(in the rows, 128 means zero)
One turn sends every row of this set to another row. A few are shown first. Where does it send the rows asked after them?
Bisem: [139 150 147 125 113 130 162 132 139 140 103 103 168 126 111  93 137 101
 108 108 130 151 122 134 104 112 105 115 114 125 134 135 143]
Lup: [145 155 156 123 142 140 114 125 144 143 123  92 146 149 139  84 116 145
 122 127 112 125 104 145 126 123 122 169 104 113 128 143 145]
suni: [131 151 158 128 111 135 130 144 140 157  97  98 160 111 135  82 102 137
 104 110 120 120 104 149 110 134 138 112 107 100 128 159 152]
rova: [139 172 147 130 138 138 163 138 118 144 122 106 121 155 110 116 104 120
 103 115 135 132 125 147 107 135 158 155 129 128 134 146 159]
gofot: [149 160 153 126 114 118 144 117 152 153 101  94 142 115 116  90 127 101
 104 107 135 133 110 127  93 123 127 148  99 110 151 145 141]
daguz: [138 134 141 148 120 109 103 135 146 160  93 100 118 142 110  97 138 129
  85 119 139 129 125 114 107 126 123 115 127 151 137 123 140]
gora: [149 164 145 127 123 127 147 133 131 141 127  97 142 128 103  93 139 109
  97 100 125 151 106 116 126 120 110 137  94  91 132 128 154]
roke: [143 138 134 114 106 109 106 152 129 158 119 108 114 154 113 105 119 129
  98 117 128 132 133 126 120 123 136 115 157 158 126 163 138]
Zeso: [138 151 158 135  96 142 117 130 139 144 109  82 156 121 129  60 107 143
  83 104 127 146 101 138 110 131 124 109 107 106 138 153 154]
Tezo: [122 160 142 116 100 138 136 155 130 149 118 100 152 123 121  81 114 133
 111 120 110 122 112 158  99 115 130 105 117  85 138 144 157]
rara: [148 151 138 126 109 107 131 146 148 156  96 104 110 143 125 123 129 132
  85 131 126 110 127 134 115 113 123 112 121 145 133 122 139]
Lifi: [123 163 136 122 105 140 149 134 136 126 143  93 116 162 111 103 109 104
  94 113 124 142 123 144 110 124 129 158 137 135 135 138 167]
Pok: [138 148 151 121 116 159 124 131 128 141 121 127 124 137 134  86 101 154
 106 111 110 118 128 136  84 136 131 113 126 130 111 180 132]
Zak: [139 145 139 127 113 133 118 143 118 146 136 101  98 142 108  84 117 160
  90  96 135 144 119 111 121 135 132 115 142 157 114 145 150]
zas: [155 158 145 124 117 125 153 128 143 137 111  84 158 128 109 101 127 115
  83  89 141 153 113 129 104 120 107 128  97 121 144 141 140]
Zefu: [148 147 144 129 151 154 123 135 123 131 120 102 167 167 119  75 129 152
 110 107 116 155 120 131 106 115 113 147 126 113 133 134 139]
raz: [121 145 138 113 114 142 101 145 135 141 139 113 123 150 121  90 114 130
 122 131 101 115 124 147  99 127 115 111 128 125 118 178 138]
gov: [142 155 144 120  81 141 124 143 131 143 115 105 162 135 128  86 116 121
  87 119 107 143 121 145 117 108 119 103 130  87 131 150 150]
navi: [129 151 144 121 115 134 159 136 143 142 111 105 141 117 115  77 135 104
 115  98 118 139 105 119 103 122 115 141 100 105 133 127 156]
Vadid: [119 160 148 145 123 144 138 123 128 131 141  85 121 155 100  84 116 111
 103 119 139 154 115 140 121 136 130 148 131 147 128 135 172]
gan: [146 151 131 130 109 117 125 147 136 155 105 121  96 144 115 109 136 131
  84 118 115 116 128 108 105 113 133 129 128 115 137 110 144]
Lir: [136 150 142 123 128 137  83 135 134 141 146  93 117 148 114  87 108 145
 100 116 120 125 112 138 104 141 116 118 109 125 126 184 138]
dumuv: [139 145 141 130 119 133 140 141 136 139 106 105 137 178 123  97 110  92
  89 109 125 155 125 131 121 136 136 156 142 142 136 153 155]
reb: [133 149 143 137 114 127 141 142 139 146 112 103 109 128 119 110 130 152
  86 114 129 121 119 125 120 120 115 105 114 151 114 106 151]
Dimi: [152 164 154 132 118 116 142 118 135 155 111 103 153 120 104 100 140  92
 113 129 134 142 122 130 116 113 123 132 109 101 138 141 143]
tukif: [134 155 142 134 116 132 101 144 126 148 124  85 154 128 104  72 117 140
  89 100 129 146 106 134 101 127 128 113 113  79 148 150 154]
kida: [151 156 162 137 134 148 110 103 140 136 127  90 164 142 124  90 119 151
 108 124 135 142 123 149 104 113 119 152 126 130 129 145 134]
lum: [151 149 139 118 115 146 108 147 115 143 125 121 125 177 123  70 125 136
 103 134  97 139 126 129 111 128 121 104 127 113 123 173 135]
suta: [142 155 140 111 112 119 131 152 118 162 119 111  85 146 120  83 117 149
 112 124 122 114 119 124 112 131 156 125 136 142 130 149 149]
zize: [154 153 148 133 126 153 100 128 115 141 137 122 131 147 114  97 111 151
  90 110 117 139 133 124 101 134 126 110 130 115 110 180 127]
mupoz: [130 157 145 148 144 139 139 132 117 146 118 109 131 157  97  97 115 107
 106 109 140 149 129 129  99 140 156 155 143 129 137 145 158]
nibeb: [134 145 133 109  96 134 135 155 120 143 133 116  98 145 119  95 116 149
  98 105 118 130 127 120 116 121 133 114 154 152 112 144 149]
Robem: [142 142 144 119 115 111 117 147 132 158 116  93 105 143 121  94 111 148
  98 116 140 124 119 132 121 137 140 114 136 172 126 163 142]
foreb: [133 136 128 138 110 125 116 145 143 143 112 112 113 141 109 107 136 133
  74  97 125 135 129 105 104 116 112 120 135 137 126 109 145]
Tumus: [148 156 150 119 115 148 122 114 145 133 122 104 164 147 132 102 115 138
 112 124 118 132 133 154  92 100 118 159 139 124 133 147 129]
Sel: [149 155 144 111 140 156 146 141 130 129 117 102 156 163 135  85 116 160
 113 109 109 134 116 148 101 111 117 153 116 117 133 133 140]
kuf: [147 151 136 126 119 116 105 149 111 163 125 110  92 154 104  81 126 142
 103 118 129 134 122 108 118 131 151 126 148 132 132 150 146]
dosep: [137 149 148 151 128 120 123 136 133 162  99 109  99 131 113  86 138 146
  96 122 132 121 115 110 113 129 135 118 114 134 127 108 151]
Sadi: [143 149 145 131 111 127 101 148 129 156 111 106 168 128 117  99 114 120
  88 104 117 143 119 132 118 124 131 115 127  78 134 163 144]
Geseg: [150 149 147 118 120 147 115 140 128 141 117 104 112 166 136  59 108 154
  98 118 107 127 109 131  98 143 126 114 105 127 131 176 137]
silif: [143 157 155 138 131 134 155 135 129 140 107  94 133 169 126  97 107 110
  95 122 134 149 115 143 138 143 139 145 120 153 126 150 162]
Marag: [140 145 145 121 135 140 101 131 143 144 125 108 154 159 130  86 126 125
 124 125 104 135 116 134 119 113 118 173 128 102 131 141 141]

mupoz goes to dumuv
Marag goes to Tumus
Where do these go?
Dimi goes to Bisem
gov goes to Tezo
reb goes to dosep
zize goes to lum
suta goes to Robem

One turn sends every row of this set to another row. A few are shown first. Where does it send the rows asked after them?
der: [154 128 133 144 117 104 121 116 145 112 137 125 139 123]
Pelim: [107 124 163 124 128 112 122 141 120 139 134 136 109 122]
daper: [115 115 115 129 116 125 132 123 126 157 122 131 128 105]
rufe: [124 126 160 128 139 137 139 126  99 137 148 145 129 144]
Barug: [130 142 145 147 127 149 112 128 141 105 158 120 133 137]
Lem: [131 110 137 116 133 158 141 120 125 126 123 133 113 160]
dap: [107 125 153 139 130 119 113 139 115 142 126 138 113 125]
keto: [125 124 166 124 134 143 137 121 103 148 141 121 133 139]
marov: [119 109 104 124 104 149 130 113 124 150 120 123 130 140]
Kag: [134 149 123 137 116 150 138 120 146 105 155 138 139 140]
Runuv: [149 130 144 141 137 119 113 119 137 113 154 111 135 118]
molu: [146 128 147 150 136 127 112 124 143 109 152 114 131 116]
ruz: [124 118 161 114 135 142 133 127 104 136 154 137 125 149]
gaz: [114 125 159 131 127 116 130 131 116 155 122 124 121 118]
Bulu: [142 148 116 128 111 131 144 117 151 108 134 134 140 128]
piv: [126 111 137 117 128 166 142 114 120 142 129 115 123 150]
fasot: [127 152 123 133 114 152 128 121 144 108 152 129 139 145]
fepir: [127 101 130 109 131 161 138 121 126 128 133 130 113 153]
buguz: [132 147 143 143 136 151 112 125 141 104 157 111 129 130]
pelek: [154 136 130 132 119 103 125 117 148 114 132 119 135 124]
tafa: [121 106 111 136 132 127 125 125 125 140 126 142 112 104]
poda: [113 109 116 127 123 117 126 132 122 141 136 145 114 102]
latum: [118 100 104 118 106 138 117 121 126 137 129 134 122 141]
dasu: [144 138 120 130 106 124 142 123 159 104 129 131 133 135]
kivo: [130 102 104 127 113 139 120 112 121 140 125 141 126 149]

Runuv goes to buguz
ruz goes to fepir
Where do these go?
rufe goes to Lem
daper goes to gaz
molu goes to Barug

One turn sends every row of this set to another row. A few are shown first. Where does it send the rows asked after them?
Pabe: [110  92 141 131 126 130 158 122 102 112 142 162 145 147 147 125 109 115
 129 117  96 132 135 143]
tanab: [ 91 127 117 154 108 141 149 125 106 111 136 141 142 138 123 101 122 134
 118 114 135 114 135 114]
Nifid: [123 124 127 130 130 105 135 132 132 121 133 104 160 131 116 114  95  95
 145 148 118 137 148 163]
Perif: [110 118 123 146 116 121 131 157 123 128 133 131 169 132 110 115  70 100
 149 148 119 139 120 132]
Tifog: [109 150 124 141 104 127 139 119 127 146 141 155 171 158 146  94 101 119
 112 109 108 121 141 144]
lol: [102 143 128 153 129  94 137 152 103 125 159 130 147 131 107 127  94 104
 138 147 114 115 126 161]
romu: [117 152 113 146 134 126 110 155 110 132 141 122 143 137 133 132 105  92
 137 138 110 134 131 156]
beku: [118 130 136 150 120 126 134 130 129 141 143 112 160 129 120 121  82  79
 149 153 104 135 145 137]
kidi: [113 118 150 149 121 143 145 120 106  98 115 168 156 152 139 117 105 111
 118 116  99 127 143 144]
puzet: [114 147 126 147  88 115 163 131 119 125 156 161 150 138 136 121 110 104
  97 114 111 115 121 124]
Lobam: [114 131 133 147 119 125 132 154 120 135 133 125 169 124 112 118  77  91
 138 154 112 126 112 132]
kubo: [122  98 137 134 122 141 155 116 102 102 142 164 155 146 144 125 106 108
 126 124  89 130 134 140]
kur: [130 130 145 126  97 112 167 124 137 113 142 144 146 121 123 114 108 107
 109 105 117 103 148 123]
Gatet: [120 130 111 133 127 113 115 160 112 106 135 127 156 130 107 116  86 105
 148 133 112 135 134 163]
mefil: [ 97 113 153 150 123 134 146 126  99 109 119 166 144 151 140 120 104 115
 123 108 100 126 146 146]
ton: [108 127 119 146  95 144 147 102 118 106 155 136 151 146 120  90 109 118
 120 128 111 114 153 114]
roba: [115 115 114 124 103 131 148 108 116  96 159 131 146 141 121  90 115 128
 122 123 112 111 152 125]
buso: [128 146 116 149 108 119 168 117 116 111 149 146 140 121 127 131 132 103
 111  99 119 118 145 144]
vovo: [107 117 109 124 109 130 143 122  99 103 165 137 132 133 118 101 120 130
 124 112 112 107 143 127]
Ziku: [ 97 100 150 138 124 126 155 128  99 113 131 164 141 148 143 123 106 118
 128 110 100 129 139 147]
fasi: [119 140 104 148 130 135 109 160 109 125 145 132 147 136 124 132  94  95
 148 133 110 141 132 146]
degug: [121 144 113 146  99 110 169 127 116 111 145 158 151 133 131 123 128 111
 101 108 126 122 121 139]
Deguz: [120 126 111 147 131 133 123 154 130 131 125 126 161 143 134 127  96 106
 148 145 132 148 121 134]
lilo: [138 128 129 117 118 145 143 124 121 131 152 148 162 115 124 106  95 117
 129  97  98  98 146 134]
moreb: [123 140 139 136  90 118 162 125 140 129 150 150 144 141 140 118 108 104
 104 111 114 114 142 114]
bikub: [112 127 126 150 116 123 125 139 125 134 146 121 155 138 115 117  73  86
 159 141 104 142 152 139]
lunam: [ 96 126 111 142 114 140 143 126  98 116 154 136 124 135 128 110 128 131
 123 107 123 112 141 120]
niv: [132 123 116 133 131 144 159 114 114 139 149 141 159 110 127 120 117 117
 140  92 114 113 147 144]
vita: [116 136 119 132 128 103 121 154 105 115 143 119 151 125 108 117  93  95
 140 138 105 128 131 172]
mari: [ 96 144 111 158 106 120 155 121 104 146 148 161 170 141 129 103 105 119
 121 102 112 124 130 157]
Nazak: [126 149 138 145 135 115 126 149 140 116 125 126 163 145 123 117 100 114
 123 156 133 111 126 140]
pugo: [132 143 139 147 126 126 130 147 121 116 152 132 164 125 103 123  79  97
 134 157 106 100 124 133]
Gifak: [122 123 119 133 129 113 123 139 134 116 130 113 155 142 119 112  90 100
 155 138 120 145 157 158]
nabo: [110 126 108 146 124 123 170 118 106 138 142 151 169 118 123 112 118 124
 133  96 125 124 130 157]
kerug: [109 163 132 163 133 115 121 144 124 136 148 124 140 151 133 130 104 101
 132 147 121 120 141 148]
luba: [129 138 133 138 102 116 166 121 117 108 151 146 140 112 111 124 113 101
 114  96 107 104 152 137]
bap: [123 110 143 141 120 147 149 116 103  93 128 168 160 146 139 118 104 108
 120 123  90 125 136 141]
kenus: [137 138 131 150 137 129 141 125 129 130 164 116 150 130 123 136 102  89
 148 156 111 117 145 136]
fon: [120 138 121 143 134 128 122 159 126 132 119 122 162 136 134 124 102 103
 131 149 129 136 113 138]
Duva: [ 94 131 123 159  96 143 150 114 108 108 142 143 152 140 113  91 106 123
 116 124 119 111 137 110]
Rumep: [125 123 127 138 142  96 153 135 128 119 148 114 156 129 116 127 110 111
 143 154 132 122 130 156]
pes: [131 136 133 115 107 133 137 127 135 130 137 152 174 140 136  91  93 124
 112 106 106 104 141 135]

Gatet goes to fasi
Duva goes to ton
Where do these go?
niv goes to nabo
lol goes to kerug
buso goes to degug
fon goes to Lobam
kubo goes to Pabe

